One vector is turned by the same rotation once a tick. Each row is the vector after some number of ticks, and that number follows the row.
The counts run from 0 to 446.
[101 172 158  60 112  77 113 166 143 145 107 141 141 174 147 100 121  93
 137 106 126 125 102 140 114 128  99 157 134 150 111 126 119 120 144  90] | 2
[136 163 153 103 165 103 135 148 100 135 121 137  92 138 135 133 139 131
  92 100  75 114  92 115 173 101 128 127 157  67 140 143 118 124 144  86] | 98
[125 151 142  81 183 124 138 127 130 143 117 143 100 147 149 140 185 126
 110 100 106 102 103 151 139 143 122  94 127  64 112 116 124 134 138  72] | 288
[101 150 124  80 146  72 136 146 167 140 105 129 136 172 177 116 164  79
 119 140 140 122  98 131 114 145 128 121 123 133 125 121 109 135 140  65] | 12
[129 152 129  94 149  86  90 166 142 166 103 137 106 138 150 152 101 147
 105 143 140 114 148 147 128 110 145 160 120 128 120 149 113 142 153  43] | 433
[139 181 154 107 159 100 107 124 127 147 126 155  66 134 131 124 164 142
  95 106 130  74 125  94 152 142 129 140 125  75 132 141 109 132 145  95] | 87
[142 119 129 148 160 137 160 134 117 133  95 124 100 171 159 119 126 154
 108 105 128 115 102 193 121 139  95 162 129 116 126 147 108 167 125  59] | 45
[139 154 130 128 107 111 161 162 144 109  91 146 114 148 142 125 169  87
 125 115 175 152 197 163 132 100 108 140 101 146 147 137 107 159 145 109] | 402
[140 187 161 105 154 102 106 122 127 143 127 157  71 138 128 126 165 140
  96 102 129  74 127  95 153 138 126 138 127  72 126 140 113 132 149  96] | 88
[161 167 148  96 111  98 101 160 139 148 110 145 114 140 127 140 113 145
 123 115 140 136 166 166 127 108 111 208 133 124 138 166 118 136 164  79] | 424
[142 152 174 118 142 138 116 149 147 146 103 140 124 160 137 127 116 155
 123 112 161 101 159 190 125 112 102 184 127 126 116 146 143 166 152  68] | 238
[116 155 139 104  93  76 110 207 124 114 129 143 139 163 164 106 107 101
 124  87 123 130  93 141 121  98 112 155 143 127 112 119  93 127 142 105] | 187
[134 142 148 101 169 125 165 117 104 124 116 142 125 145 127 126 171 113
 116 100  70 126  99 188 161 100  98 111 145  85 133 124 146 153 134  90] | 297
[124 166 156 104 159  80 128 136 128 189 145 136  85 130 146  99 143 123
 113 114 133  91  89 138 135 126 122 132 136 162 189 144 128 140 132  85] | 264
[128 115 132 134 136  93 122 125  78 129 102 158  73 137 111 103 142 146
 118  95 143  97 136 161 168 167  94 123  81 118 118 105  94 168 129 119] | 324
[140 196 173  96 149 112 110 126 123 135 125 158  85 139 120 125 160 134
 100  93 109  82 124 101 156 116 116 141 141  65 118 141 126 129 149 101] | 91
[148 148 125 130 104  81 134 186 126  82 131 157 123 154 144 106 123 109
  95  78 115 135  83 135 145  90 122 146 143  92 123 144  83 134 155 127] | 371
[146 117 130 141 135  96 147 119  69 125 120 153  90 132 108  98 143 137
 119  83 107 118 108 199 169 129  84 134 108 127 149 121 111 175 126 129] | 317
[144 165 148 120 157  85 117 121 115 163 131 140  60 132 133 114 152 143
  97 110 128  83 112 100 159 153 125 152 130  95 169 150 101 131 143  93] | 83
[164 127 109 127 119  88 135 159 142 143 106 134  91 134 146 135 146 132
 115 125 172 152 178 166 133 141 127 174 108 135 174 161  80 144 158  86] | 413
[133 115 114 130 179 108 158 110 103 124 113 154 102 128 131 126 176 124
 103 114 111 107 111 193 164 120 118  83 100  97 128 111 127 183 131  89] | 305
[116 160 138 102  90  75 105 206 128 113 132 151 141 161 159 107 105 103
 122  87 125 124  98 143 118  97 114 156 141 123 105 119  97 131 141 108] | 186
[135 137 136 117 121  37 123 138 114 105 120 144 129 144 125 103 136  82
 100 129 103 125 108 105 194 115 131 155 140  97 158 136 103 146 161 120] | 354
[153 157 122 134 140 131 148 119 164 108 122 156 130 166 153 121 173 124
 115  95 147 104 109 195  94 132  96 156 121  97 106 141 115 167 134  85] | 35
[123 174 141 111 160 114 141 144 111 107 117 165 105 130 130 137 170 107
  91 101  99 105 121 135 163  66 130  78 125  83 107 120 132 157 137 101] | 108
[143 125 124 121 106 105 147 168  63 123 112 144  78 128 117 120 150 129
 130  71 109 155 146 178 167 131  88 132 110 112 149 114  82 135 131 131] | 134
[133 113 137  99 110  64 120 155  83 127  92 130 123 135 114 132 128 105
 136 133 104 157 174 155 194 123 107 168 121 105 148 118 106 145 156 104] | 152
[124 134 132 128 116 116 180 198 111  96  85 124 119 172 161 117 129  96
 115  94 129 170 137 158 146  85 104 130 135 138 135 136  92 139 139 103] | 390
[ 99 130 122 109 120  82 129 212 133 123 111 122 127 169 192 117 121  98
 118 107 141 130  99 134 121 123 131 123 131 126 116 112  78 125 133  76] | 193
[129 151 139 107 178 102 137 150 104 132 115 139  87 134 143 140 146 130
  87 112  83 108  97 116 175  99 141 102 144  67 131 136 114 133 144  77] | 101
[169 133 139 134 122 126 149 152 152 128 130 129 133 153 156 121 152 124
 128 100 154 136 143 208 114 126  97 191 143 116 168 153 111 152 151  91] | 224
[135 146 129  96 148  83  96 167 139 168 100 135 104 138 150 152  98 151
 107 143 139 119 143 149 131 113 144 166 122 126 127 153 112 140 155  41] | 432
[114 116 155 109 127  68 123 138  70 133  86 132  92 155 115  99 119 120
 122 118 109 123 134 119 199 157  96 160 118 108 137 116  99 140 144 109] | 337
[138 130 123 124 125  35 123 142 124 105 122 145 123 139 133 106 138  89
  95 134 112 121  99 103 188 119 140 147 133  94 158 136  94 144 161 116] | 356
[123 135 133 120 118 103 170 180 144 121 117 113 145 169 184 113 164  65
 137 115 139 153 126 170 121 109 111 146 147 136 168 128 104 141 134  87] | 207
[142 148 116 127 122  53 112 151 148  87 128 170 123 138 138 113 150  98
  84 117 142 103 107 104 161 110 148 126 113  81 117 130  88 155 162 121] | 362
[120 130 163 109 116  79 122 134  66 129  89 137  96 156 103  92 120 120
 133  98 107 121 139 133 190 149  78 166 119 113 129 114 108 144 141 122] | 334
[123 141 159 115 114  96 115 126  80 121  96 161  88 147  96  97 138 132
 130  89 133 102 154 148 173 152  80 146  95 112 102 104 110 160 134 129] | 329
